In the rows, zero is written as 128.
Rows swapped in pairs by one turn or mirror: which row each one swaps with:
The rows were stretched afterwards, more along some directions than others.
k926: [119 105  99 127 160 127 139 141 142 151 127 178 110 118 108 173]
k258: [126 120  96 102 117 108 134 131 132 175 114 178 137 127 118 135]
k295: [105 108 128 119 122 132 150 123 137 141 129 152 143 125 142 128]
k553: [112  97 103 107 137 130 167 138 145 149 121 181 129 121 108 162]
k845: [139 114  99 113 161 142 134 129 138 161 107 163 118 113 121 148]
k579: [ 97 111 139 110 124 129 149 143 160 139 127 182 150 140 107 164]
k994: [135 105 116 124 135 123 146 152 141 140 111 178 117 126 117 139]
k759: [121  99 115 119 107 114 133 136 134 155 120 165 145 134 106 130]
k600: [126 109 137 136 146 137 139 139 153 100 116 158 132 146 113 146]
k402: [113 117 132 114 126 145 138 114 126 149 105 159 145 141 116 129]
k200: [138 101 119  93 142 147 146 119 147 132  88 163 148 131 136 141]
k198: [129 109 106 123 136 129 137 112 137 135 107 149 134 125 129 119]
k273: [100 116 120 100 117 136 141 123 134 166 110 181 154 156 125 133]
k795: [127 120 101 116 149 130 132 152 138 166 119 198 138 153 121 140]
k325: [115 114 134 122 149 138 137 143 152 128 124 175 137 134 125 149]
k771: [102 117 107  98 136 143 158 138 142 172 128 193 132 144 114 147]
k765: [ 92 101  85  86 136 137 147 137 155 173 127 197 157 157 112 156]
k549: [123 106 112 131 143 128 153 138 135 138 120 163 109 116 120 133]
k319: [119 104 106  90 108 152 136 131 142 160 109 181 153 134 114 145]
k246: [112 113  95  92 139 116 163 134 156 167 125 180 142 106 120 160]
k770: [117 101 108 120 142 129 152 114 146 146 107 146 131 105 108 144]
k293: [145 103  81  96 137 123 126 148 144 161 100 201 131 134 125 158]
k235: [139 110  84 102 152 138 144 139 143 162  91 181 130 121 126 163]
k623: [137 100 107 113 129 120 122 137 126 167 111 186 111 126 115 135]
k193: [112  98  88  99 145 131 149 141 167 157 119 179 156 117 110 171]
k877: [144 115 129 149 144 120 120 143 120 141 126 154  98 128 121 125]
k541: [132 106 117 130 156 136 135 148 144 151 105 170 106 104 114 165]
k913: [104 127 129 120 131 151 148 119 142 139 114 150 137 144 127 116]
k490: [117 113 115 105 115 137 119 136 171 137 112 176 155 136  99 144]
k651: [136 124 140 115 127 132 125 143 153 129 108 160 133 131 140 138]
k398: [132 112 115 145 143 131 116 145 120 157 107 172  99 133 118 123]
k587: [144 100 121 108 139 120 136 136 176 116 107 162 136  96 116 160]
k102: [133 109  89  89 123 106 117 145 150 174 121 182 136 116 116 152]
k48: [ 92 112  93 117 133 117 154 126 130 171 147 155 129 123 110 139]
k868: [118 112 126 107 130 132 165 129 126 171 112 168 144 122 110 158]
k214: [118 106 104  88 129 122 150 134 159 164 114 174 155 123 126 133]
k419: [155 109  85  98 145 129 123 143 151 154  88 184 124 111 127 160]
k232: [129 123 114 114 125 125 127 148 121 171 121 187 122 149 129 149]
k995: [106 110 106 127 137 144 135 154 146 135 143 187 135 153 125 142]
k939: [152 100 115 127 138 106 112 148 157 131 108 168 122 113 120 146]
k687: [105  98 132 113 103 110 140 144 135 153 135 170 142 146 101 160]
k32: [115 118 118 124 122 112 140 132 141 151 123 148 145 130 107 150]

k293 is swapped with k553
k623 is swapped with k926
k587 is swapped with k198

